In the rows, zero is written as 128.
Turns in one plane each, and the order they were made in; the first pair answered:
G (before => after):
[149 102 118 101 131 138 135 138 114 105 136 127 124 124 134 147 118 148
 123 138 110 111 129 133 135 124 137 136 147 138 137 112 111 144 135 147
 129 119] => [137 100 120 100 135 131 127 144 102 127 128 135 127 119 130 134 114 153
 120 131 130 109 155 136 120 116 126 148 138 137 129 124 130 122 151 141
 140 121]
[114 126 125 134 126 152 162 169 167 153 103 160 187 138 149 148 146 162
 117 108 140 109  92 194 156 146 113 161 158 145 156  87  90  92 110 139
 130  97] => [ 99 130 131 135 131 149 152 174 159 172  96 163 190 134 151 136 144 160
 116 104 157 107 111 195 143 137 109 169 148 144 151 100 110  76 119 136
 139 106]
[111 141 148 130 163 133  87 103 141 206 121 132 141 155 144 109 152 118
 130 100 140 158 140 128 112 120  83 150 110 126  88 170 203  82 131 101
 159 189] => [122 156 159 147 163 149  90  75 178 156 130 101 129 169 178 130 161  83
 145 123 109 158  75 119 140 141 128 119 121 128 112 151 170 138  74 126
 128 201]
[ 93 127 134 156 123 150 124 100 106 129 127 109 108 127 160 127 112  88
 113 120 156 165 103 165 126 152  94 129 132 140 123 124 135 122 114 154
 129 163] => [117 116 123 149 113 152 140  96 113 110 139 109 107 133 151 140 110  98
 109 122 134 167  88 163 141 159  92 119 145 143 125 107 108 134 112 152
 124 148]
V (before => after):
[108 105 112 124 138 136 137 152 114 133 126 122 112 114 120 134 138 165
 102 119 160 102 182 126 106 101 121 150 113 146 131 130 146  97 160 113
 159 110] => [150  84  93 120 138 140 156 130 129 114 154 118 115 142 105 154 143 176
 104 112 115 115 159 115 129 119 113 128 124 150 126 122 120 123 146  95
 160 114]
[160 135 138  76 110  99 117 124 150 193 148 153 164 183 107 109 137 113
  81  89 134 153 109 160 126 153 101 124 166 131  92 137  77  79 165 108
  79  96] => [132 149 146  76 101  98 112 150 131 193 126 159 158 158 113 104 129 113
  77 100 164 135 126 169 114 137 111 139 165 127 101 132  81  65 179 129
  77  81]
[ 59 122 122 108 121 149 143 157 132 141  80 151  81 103 118 101  91 173
 102 169 144 151 163  75 131 115 118 134 148 144 123 144 156 112 153 104
 136 167] => [ 99  98 100 102 116 154 168 143 146 112 110 149  79 121 103 122  89 189
 102 169  97 159 139  65 156 132 114 115 165 149 123 129 124 139 145  92
 135 161]
T (before => after):
[116 118 132 133 135 134 117 131 112 113 122 132 126 121 144 127 130 123
 142 135 129 121 126 130 120 129 143 123 118 142 136 144 151 147 132 134
 131 149] => [113 125 135 132 131 133 117 133 115 108 117 129 124 118 149 129 130 118
 140 139 130 119 114 133 123 130 148 121 126 141 137 136 141 149 128 142
 125 143]
[142 141 125 126 122 123 102 101 176 142  85 125 163 152 129  99 130 108
 133 112 109 159  79 146 126 144 109 117 135 113 102 113 101 114  86 149
 109 134] => [127 103 108 126 141 124 114 108 136 166 106 146 158 148 101 100 105 149
 136  98 113 145 164 134 112 124  94 136  96 120  92 149 168 102 129 118
 154 163]
[127 146 143 122 133 105 152 147 111 162 118 127 109 138 134 125 134 123
 131 118 122 149 139 131 127 138 115 138 120 113 118 138 152 121 160 106
 131 138] => [116 153 147 122 121 108 153 164 104 145 107 128 103 121 136 130 129 124
 127 131 128 139 133 138 127 132 125 142 131 110 129 120 133 119 163 128
 121 115]
[167 120 114 123 131 123 129  89 160 135 153 115 135 170 137 118 145 113
 132 114  97 168  89 126 130 164 104 105 131 126 110 149 108 154 104  95
 134 152] => [130  84  97 121 130 129 150 135  99 130 153 141 117 126 107 131 105 167
 127 124 122 127 186 125 115 128 109 141 104 126 120 156 156 139 165  99
 169 140]
S (before => after):
[143 132 123 113 127 113 145 120 134 158 134 124 141 140 131 114 150 125
 123 102 133 153 118 150 104 127 115 130 131 137 110 148 122 104 138 113
 130 118] => [134 145 130 118 112 119 148 133 137 129 119 117 133 125 145 122 148 117
 123 123 136 143  94 156 113 125 139 129 143 133 129 125  96 119 125 143
 111  99]
[134 112  84 153 137 160 143 136 102 109 146 154 104  95 114 139  96 144
 120 102 152 119 143 162 134 119  95 135 153 109 126 125 126 111 166 113
 168 105] => [144 120  87 149 135 153 134 130 113 128 141 154 116 108 114 127 108 136
 116  91 153 134 127 167 130 125  77 133 162 111 115 125 116  97 163 104
 165 103]
[140 138 143 136 126 129 111 154 132 150 126 104 102 151 142 105 125 118
 105  99 127 126 127 130  99 113 148 127 101 132 140 139 155 124 118 109
 145 135] => [142 147 147 134 121 128 108 156 139 148 119 103 105 152 146 102 131 110
 104  99 127 130 112 133  99 116 147 125 110 130 143 132 142 121 112 113
 137 127]
[115  88 133 131 141  84 132  99 130 228 123 138 186 161 104  70 148 126
 111 127 143 186 183  97  58 102  96 140  71 160  78 161 191  64 124  74
 164 140] => [122 149 160 121 103  77 114 111 172 204  77 119 194 150 139  64 177  73
  98 148 158 199  74 122  66 121 108 127 130 148  91 103  95  58  84 131
 100  76]

Each pair is two turns apart.
[121 146 137 140 164 132 137  96 138 177  96 163 164  68 126 130 136 132
 142  98 173 130 141 136  93 125 151 152  98 111 127 178 148 103 162 132
 149 134] => [169 138 121 137 151 148 166  74 172 112 121 145 156  85 126 166 139 131
 147 117 114 133  74 125 137 153 172 116 130 114 146 136  78 161 124 144
 120 115] : G, G
[144 132 122 191 158 148 147 158 119 109 160 127  98 118 151 119  96 144
 167 170 169  98 127 118 125 148 120  92 172 164 111 104 163 151 137 125
  94  92] => [145 126 120 193 166 147 147 154 117 119 168 128  98 124 146 116  95 150
 169 163 167 103 142 115 125 147 115  92 160 167 106 116 181 150 141 114
 103 107] : V, T
[111 151 141 130 143 101 134  71 182 108 150 104 112 167 136 137 135  94
 140 117  90 136  54 115 128 141 158  89  98 149 142 145 135 192  75 146
  96 184] => [142  93  93  88 123  77 162 120 123 166 156 160 134 151  48 125 114 175
 106  72 104 140 145 125 100 118  68 128 109 147 101 147 144 110 177  96
 145 131] : G, G
[ 98 126 123 137 126 144 121 129  92 106 105 134 123 109 149 141 118 143
 133 151 142 110 149 134 125 109 156 122 109 135 135 123 134 126 151 149
 144 127] => [131 101 100 125 123 142 138 125  91 110 124 144 129 122 122 148 116 166
 127 138 119 119 154 129 133 115 132 118 117 138 122 118 122 124 165 127
 156 118] : S, V
[108 111 111 137  96 111 125 142 104 166 133 117 118 159 174 117 154 122
 169 120 154  89 124  96 129  96 120 156 110 136 131  96 165 146 167 154
 153 135] => [131  99  97 127  80 109 142 150 106 147 135 123 119 158 159 129 150 136
 162 121 136  90 109  99 139 103 113 152 130 136 132  70 129 151 175 157
 147 106] : S, V
[121 145 154  96 145 105 136 159 141 117 122 124 161 114 165 131 106 111
  98 105 111 152 177 121  84 112 105 103  62 127 149 127 141  86 121 144
 138 122] => [150 140 143  91 133 111 153 153 154  87 133 119 161 121 159 150 107 113
  97 110  80 156 141 119 105 126 108  89  85 129 156 102  96 109 109 150
 123 104] : T, V
[123 123 142 124 122 166 130  82 134 118 165  96 106 127 113 133 128 106
 114 112 101 107 157 102 145 102  84 134  90 171 169 167 165 150  67 102
 120 141] => [138 108 128 112 113 161 144  90 125 121 173 107 110 126  90 137 125 126
 105 105  93 109 168 103 144  99  63 137 100 171 162 159 153 139  86  93
 126 123] : G, G
[ 77 207 147 142 136 129  90 110 159 111  97 111 115  91 168 155 114  89
 151 121 150 118  97 157 116 143 135 120 121 107 120 105  91 138  86 151
 129 144] => [ 84 151 115 147 148 145 129 108 130  70 139 117  94  87 140 191  83 140
 162 130 110  92 150 135 134 135 151 118  96 115 135 111 117 178 105 137
 159 164] : V, S
[129 151 143 169 167 164 135  86 132 111 166  83 100 126 141 119 133 107
 156 147 113 103 115  84 113 162 178 113  89 110 118 145 163 158 102 107
 160 224] => [ 94 170 159 164 163 150 114 114 112 151 133  97 106 103 143  89 133 102
 148 139 166 100 146  99  84 142 164 139  83 104 110 156 187 108 128 114
 164 213] : G, V
[ 77 177 155 152 132 125  97 121 139 147  92 120 119 113 182 110 140  87
 131 143 176 128 122 135 127 118 157 130 118 126 153 141 135 142 105 155
 117 145] => [154 124 115 144 147 131 131  75 161 134 155 119 126 165 147 137 143 117
 137 119  98 154 109 110 159 148 129  98 120 138 135 147 121 182  95  97
 135 172] : V, T
[133 124 132 130 148 120 112 118 121 146 124 137 138 160 149 124 145 128
 112 112 135 120 127 147 123 105 102 134 126 116 138 121 131  97 139  98
 133 114] => [117 139 145 140 147 129 106 118 126 125 116 127 129 153 170 130 144 112
 120 129 138 110 113 146 130 105 132 128 123 115 155 113 128 117 118 119
 118 116] : G, S
[128 170  96 170 131 180 113  97 118  91 124 125 160 160 179 149 115 130
 115 157 101 146 102 148 132 161 149 105  67 170 145 127 141 169 118 127
 117 126] => [108 162  92 168 124 182 123 121  93  81 118 136 150 134 169 156  98 151
 111 167 112 126 134 149 127 147 155 119  63 169 155 120 150 164 141 139
 125 111] : T, T
[127 117 109 120 139 124 140 151 123 130 113 125 137 119 141 120 143 134
 124 140 152 120 136 136 121 110 130 145 120 130 132 120 127 121 139 120
 141 133] => [130 128 113 120 135 121 135 146 133 132 107 122 141 124 147 117 150 122
 123 139 154 128 114 138 122 117 129 141 128 128 130 113 111 118 128 123
 130 126] : S, T
[167 124 116 102 107 123 156 122 134  88 115 141 141 139 110 152 130 160
  95 135 117 124  91 117 139 140 106 106 152 127 108 115  78 120 130 106
 124 132] => [135 124 126 109 133 116 134 119 115 138 108 150 148 138 111 128 128 160
  99 118 150 123 147 115 112 122  95 125 114 128  92 161 148  89 149  84
 152 172] : T, G
[120 116 122 134 134 133 132 100 138 141 156 123 135 158 152 112 139 136
 133 115  90 130 119 126 141 138 131 137 101 133 133 139 124 139 106 116
 101 164] => [118 107 113 126 115 140 148 126 123 109 148 131 124 133 141 129 125 156
 127 132  89 111 122 130 150 132 142 145 117 130 148 110  96 148 120 140
  93 127] : V, V
[143 106 123 110 106 135 158 142 126  92 128 132 149 131 127 111 142 151
 140 110 123 144 134 109 120 145 111 140 137 108 135 120 107 110 148 129
 137 106] => [137 132 141 115 110 133 139 133 144 101 115 121 153 139 149  97 154 122
 142 112 135 153 105 114 117 150 118 135 137 104 134 123 104 108 128 137
 123 115] : V, S
[124  82 121  98 141 155 166 152 123 155 103 144 150 144 135 145 102 131
 110 123 124 153  95 172  84 140  67 176 178  95 162 117  94 126 155  87
 146  99] => [117  91 128 104 135 165 169 155 128 128  97 136 140 134 148 156  99 123
 113 142 121 141  76 173  93 141  93 171 185  95 179 100  78 146 139 112
 130  91] : T, S
[115 148 170 115 113 157 101 136 116 156 134 130 136 135 134 128 145 135
 132 133 141 138 140 111 141 133 145 138 122 128 140 144 143 116 151 142
 103 136] => [140 138 161 115 119 157 108 117 128 154 152 126 142 153 128 133 151 135
 135 127 116 149 125 104 150 144 138 124 126 131 134 146 134 128 140 126
 105 146] : V, V
[119 100 126 142 155 148  99 135  83 133 143 139 116 116 118 160  96 127
 152 106 114 114 172 139 100 128 118 170 106 114 134 143 166  80 140 112
 116 112] => [117  99 125 144 159 154 100 132  85 126 147 136 110 118 122 166  95 125
 157 111 109 112 171 135 104 129 126 167 100 116 138 146 173  91 135 113
 117 120] : V, G
[104 110 164 162 142 119  90 117 126 168 130 119 122 122 143 170 124  68
 146 122 118 162 104 116 145 162 127 126 151  86 161 142 110 129 122 128
 121 156] => [ 81 101 158 160 133 125 102 151  95 153 119 132 111  90 134 180 106  90
 141 135 134 135 138 120 139 143 138 144 148  82 173 132 116 123 150 147
 126 133] : T, T
[144 135 119 110 104 105 134 164 117 122 108 138 128 112 106 123 120 158
 106 140 142 126 131 146 129 130 119 138 149 107 127 104  96 102 169 126
 123  88] => [128 153 136 117 123  97 107 148 125 163 100 133 138 125 121  97 131 132
 112 125 164 141 140 148 109 128 111 143 128 110 112 137 137  83 161 109
 131 122] : V, V
[144 120  91  88 104 140 146 125 140 155 120  77 120 175 158  93 152 169
  93  77  50 172  75 109  89 131 142 116 151 115 107 154 142 146 127  87
 152 146] => [128 103  84  92 111 144 154 131 118 152 128  84 113 165 152  98 136 187
  96  80  52 157 115 105  86 120 147 125 132 117 113 167 172 150 142  84
 170 157] : S, T
[109 117 134 142 115 115 165 176  84 132  80 141 102  65 113 127  89 151
 140 131 166 134 191 122 117 115 154 131 106 109 159 122 159 130 173 161
 152 107] => [125 165 167 162 130 118 135 117 156 127  79 100 109 112 170 116 128  77
 158 135 145 171  89 117 136 153 179  90 116 112 160 125 131 169  89 166
 111 147] : G, T
[106  72 140 150 184 108  90 113  86 100 150 123  85  97 181  66 137 150
  86 135 133 163 169  89  86 151 137 126 104 135 122 180 138  76 111  90
 155 128] => [ 95  73 139 148 169 108  97 134  73  85 135 128  79  75 178  70 128 159
  80 146 145 148 174  94  85 143 143 135 111 130 133 164 126  73 122 110
 150 104] : T, S
[144 122 126  92  93 141 158 150  72 152  80 159 141 110  94 128  94 162
  97 117 136 148 178 150 123 130  85 104 134 127  88 154 111  80 177  79
 141  79] => [180 133 129  92  96 138 150 115 114 158  91 144 156 147 104 124 119 137
 100 105 111 180 119 147 135 156  75  79 150 128  74 151  83  92 141  63
 123  90] : S, V
[150  99 101 119  86 129 176 129 115  81 127 130 117 100 105 173 103 149
  99 143  91 118 136 121 144 155 144 123 174 120 172  94  89 137 104 120
  94  91] => [162  71  91 121 116 124 174 105 110 119 158 136 125 127  86 164 101 164
 107 115  78 131 181 107 137 154 121 122 142 128 149 136 144 133 115  68
 129 140] : T, T
[155  88 113 119 133 124 151 121 121 127 170 125 124 150  87 134 128 168
 143 119 102 128 169 115 143 132 115 129 121 124 120 145 124 146 171 105
 156 153] => [167 124 132 119 115 123 143 114 157 105 151 106 129 155 111 133 150 129
 141 132  98 143  90 124 153 150 130 113 158 119 126 110  63 158 135 137
 114 123] : T, T
[158 130 118 173  96 119 135 108 125  89 132 132 129 124 102  83 111  91
 144 110 108 115  58 169 139 163 120 157 112 115  94 100 109 129  92 138
  68 114] => [168 127 115 170 105 114 130  97 131 110 140 135 137 138  96  73 116  90
 144  96 109 126  64 167 132 166 103 157 107 116  80 115 125 118  95 118
  77 129] : T, S
[168 123 113 133 135 153 155 152  99 150 161 111 110 120  97 129 116 145
 118 179  85 114 106 120 134 112 133 115 179  98 140 111 164 155 118 159
 108 155] => [142 130 123 136 145 147 139 158  87 180 147 118 112 112 101 110 113 141
 116 171 117 114 137 124 113  99 128 129 162  96 133 132 201 131 132 154
 120 169] : G, G
[141 101 129 105  93 101 103 109 131 169 143 110 148 155 118 121 160 137
 122 114 120 161  80 115 111 138  91 112 112 111 100 122 130 160 133 103
 149 136] => [138 100 124  95  72 100 115 136 119 151 128 118 147 132 108 126 152 149
 112 124 128 148  77 124 113 131  92 121 129 106 105  94 100 150 150 124
 140  96] : S, G
[109 139 144 143 148 124 107  98 154 180 123 123 128 149 147 117 148 109
 138 111 148 143 134 120 112 128 117 114 114 128 109 162 157 116 108 101
 134 154] => [ 92 138 141 133 134 120 111 134 128 183 103 138 125 123 133 116 135 126
 127 115 174 129 160 131  98 112 108 135 121 123 112 150 153  90 141 115
 139 121] : T, S
[145 102 122 131 149 139 155 128 110 115 151 141 127 135 106 179 127 131
 145 113 106 118 157 108 146 136 145 114 115 127 142 155 157 163 121 114
 155 169] => [157 121 131 125 153 123 130 114 130 163 137 143 149 155 106 150 151 109
 137  87 120 148 134 118 130 145 110 113 126 125 113 168 156 127 118  93
 152 171] : S, G
[137 129 135 127 121 131 140 124 132 132 127 116 128 134 135 124 135 113
 134 121 119 139 100 131 129 131 143 110 129 131 135 124 111 144 110 137
 130 136] => [142 124 133 126 128 124 135 121 130 154 129 122 134 139 127 115 138 117
 131 109 121 147 111 129 121 130 126 113 126 132 124 134 122 131 119 120
 139 144] : T, S
[136 122 158 147 146 128 108 128 186  85 123 143  98 144 151 104 177  96
 188 126 118 143  57  99 130 133 144 111 135 151 132  74 110 166  89 136
 133 165] => [123 122 160 134 152 105  86 141 166 161 106 166 120 144 132  67 182 104
 175  91 160 159 104 110  92 117  94 138 122 148  96 107 153  99 132 103
 162 168] : G, V
[ 96 105 129 127 130 132 133 134  95 125 120 135 145  97 120 138  97 139
 143 122 141 139 149 121 122 103 105 151 128 132 138 138 148 114 132 115
 151 125] => [122 126 140 131 136 128 119 100 136 134 125 119 157 129 135 130 123 106
 147 112 124 168  94 119 129 127 100 129 143 133 126 139 127 124  94 102
 133 140] : T, T
[167 107 138 134 127 135 148  83 165  78 155 144 143 153 123 129 161 157
 135 126  88 120  89 134 107 129 154  85 115 155 140 102 127 174 127  98
 132 148] => [183 112 133 115 110 119 144 102 161 110 138 161 162 149 104 112 171 164
 117 107 106 136  86 148  92 126 113  95 139 149 119  91 105 128 155  89
 131 111] : G, S
[167 113 119 126 141 119 145 113 142 120 138 101 140 200 137 102 155 116
 118 132  94 154  68 118 132 136 137 123 161 115 116  91  38 134 103 133
 134 102] => [133 144 147 137 150 115 115 114 148 140 115  95 143 196 164  81 165  84
 122 134 127 156  63 127 115 129 149 130 150 113 118 107  59 120  92 146
 127 118] : V, G
[ 89 118 142 166 124 154 186 123 108 134 144 123 134 137 157 139 148 116
 165 147 123 128  95 173 176 146 161 113 113 139 134 164 175 159 140 211
 140 179] => [133  85 111 148 118 149 209 116 105 139 172 137 142 154 117 150 145 150
 158 126  89 142 103 166 186 157 126 108 124 144 117 159 158 155 160 178
 158 168] : G, S
[122 183 135 101  71  82 141 128 128 134 166 135 138  94 117 125 107 115
 135 186  81 174 158 147 151 139 141  90 108 129 146 114 118  90 175 147
 151  61] => [126 168 127 103  84  81 143 115 122 149 181 138 139 107 110 124 104 126
 138 176  73 179 181 139 149 137 132  90  93 134 138 134 147  89 182 122
 169  85] : V, T
[ 68  99 111 165 148 111 144 144 155 101 112  84 107 135 110 109  94 138
 174 119 144 158 161 140 117 102 164 142  98 129 167 153 157 112 126 146
 165 160] => [ 93  75  91 155 134 114 170 153 148  79 125  92 106 134  86 128  86 165
 167 119 118 156 161 136 132 103 155 139 114 131 170 132 129 122 140 144
 165 136] : V, G
[190 120 115 104 119 106 156 120 141 150 148 145 151 149  81 133 139 154
 104 100 105 158 103 124 137 152  79 126 166 129  98 120  72 103 143  90
 135 107] => [114 158 149 113 118 101 121 160 110 178  94 152 146 103 108 102 133 134
 100 114 184 135 142 145  99 118  96 163 149 119 107 132 114  59 165 128
 134 101] : V, T
[175  79 120 115 109 133 116 118 117 125 106 127 117 120 119 126 123 173
  79 152 127 123 166 148 154 166 147 116 142 122 114  61 137 119 149 137
 159 129] => [151 116 144 121 105 130  92 120 130 131  78 116 118 114 149 112 136 137
  79 161 154 124 133 157 146 165 162 118 150 117 118  54 128 108 128 164
 137 126] : G, T
[ 97 151 142 122 136 120 107 114 118 146 103 139 149 117 140  92 138 111
 117 112 159 152 132 128  90 109 108 130 119 146 107 151 136  83 150 111
 119 141] => [152 135 119 112 123 127 136  96 144 107 130 134 151 140 125 118 142 119
 115 114 104 166  82 119 121 134 103 102 150 150 108 120  77 118 131 104
 104 119] : V, T
[ 91 156 114 156 113 144 134 151 133 101 103 128  95  97 192 124 124 102
 108 141 166  83  79 146 100 113 186 101 151 134 153 104 109 146 102 168
  83  97] => [ 99 105  87 165 136 160 162 139 108  79 148 132  81 105 169 152  99 145
 121 142 128  67 135 123 115 108 197  98 117 144 160 126 151 183 114 140
 117 136] : S, G
[117  87 117 135 145 112 144 166 136  78  95 167 135 109 113 123  99 162
 117 119 112 104 150 100 146 115 114 118  98 124 165  72 103 150 128 166
 139  89] => [132 101 121 128 138 107 138 160 154  81  87 163 142 118 119 115 111 146
 113 114 111 119 114 106 148 123 108 111 115 122 160  60  74 144 114 168
 123  78] : S, T
[136 100 121 107 143 115 144 138 140 162 161 134 124 145 121 127 146 118
 111 105 125 152 127 141 131 139 111 141 120 130 115 141 135 101 141  88
 124 140] => [132 118 129 103 128 113 138 152 145 158 141 133 127 135 130 120 151 105
 104 115 138 152 102 152 131 139 113 143 139 125 120 120 106  91 137 107
 105 115] : S, G
[137 130 131 138 111 143 131 132 113 139 134 139 145 132 110 133 128 157
 126 110 121 135 134 123 120 116 106 138 139 126 120 119 121 112 138 125
 123 112] => [133 129 131 139 109 149 137 136 112 120 134 136 136 128 113 142 122 160
 128 121 115 124 130 123 126 116 121 137 142 126 129 111 113 127 134 136
 119 108] : G, V
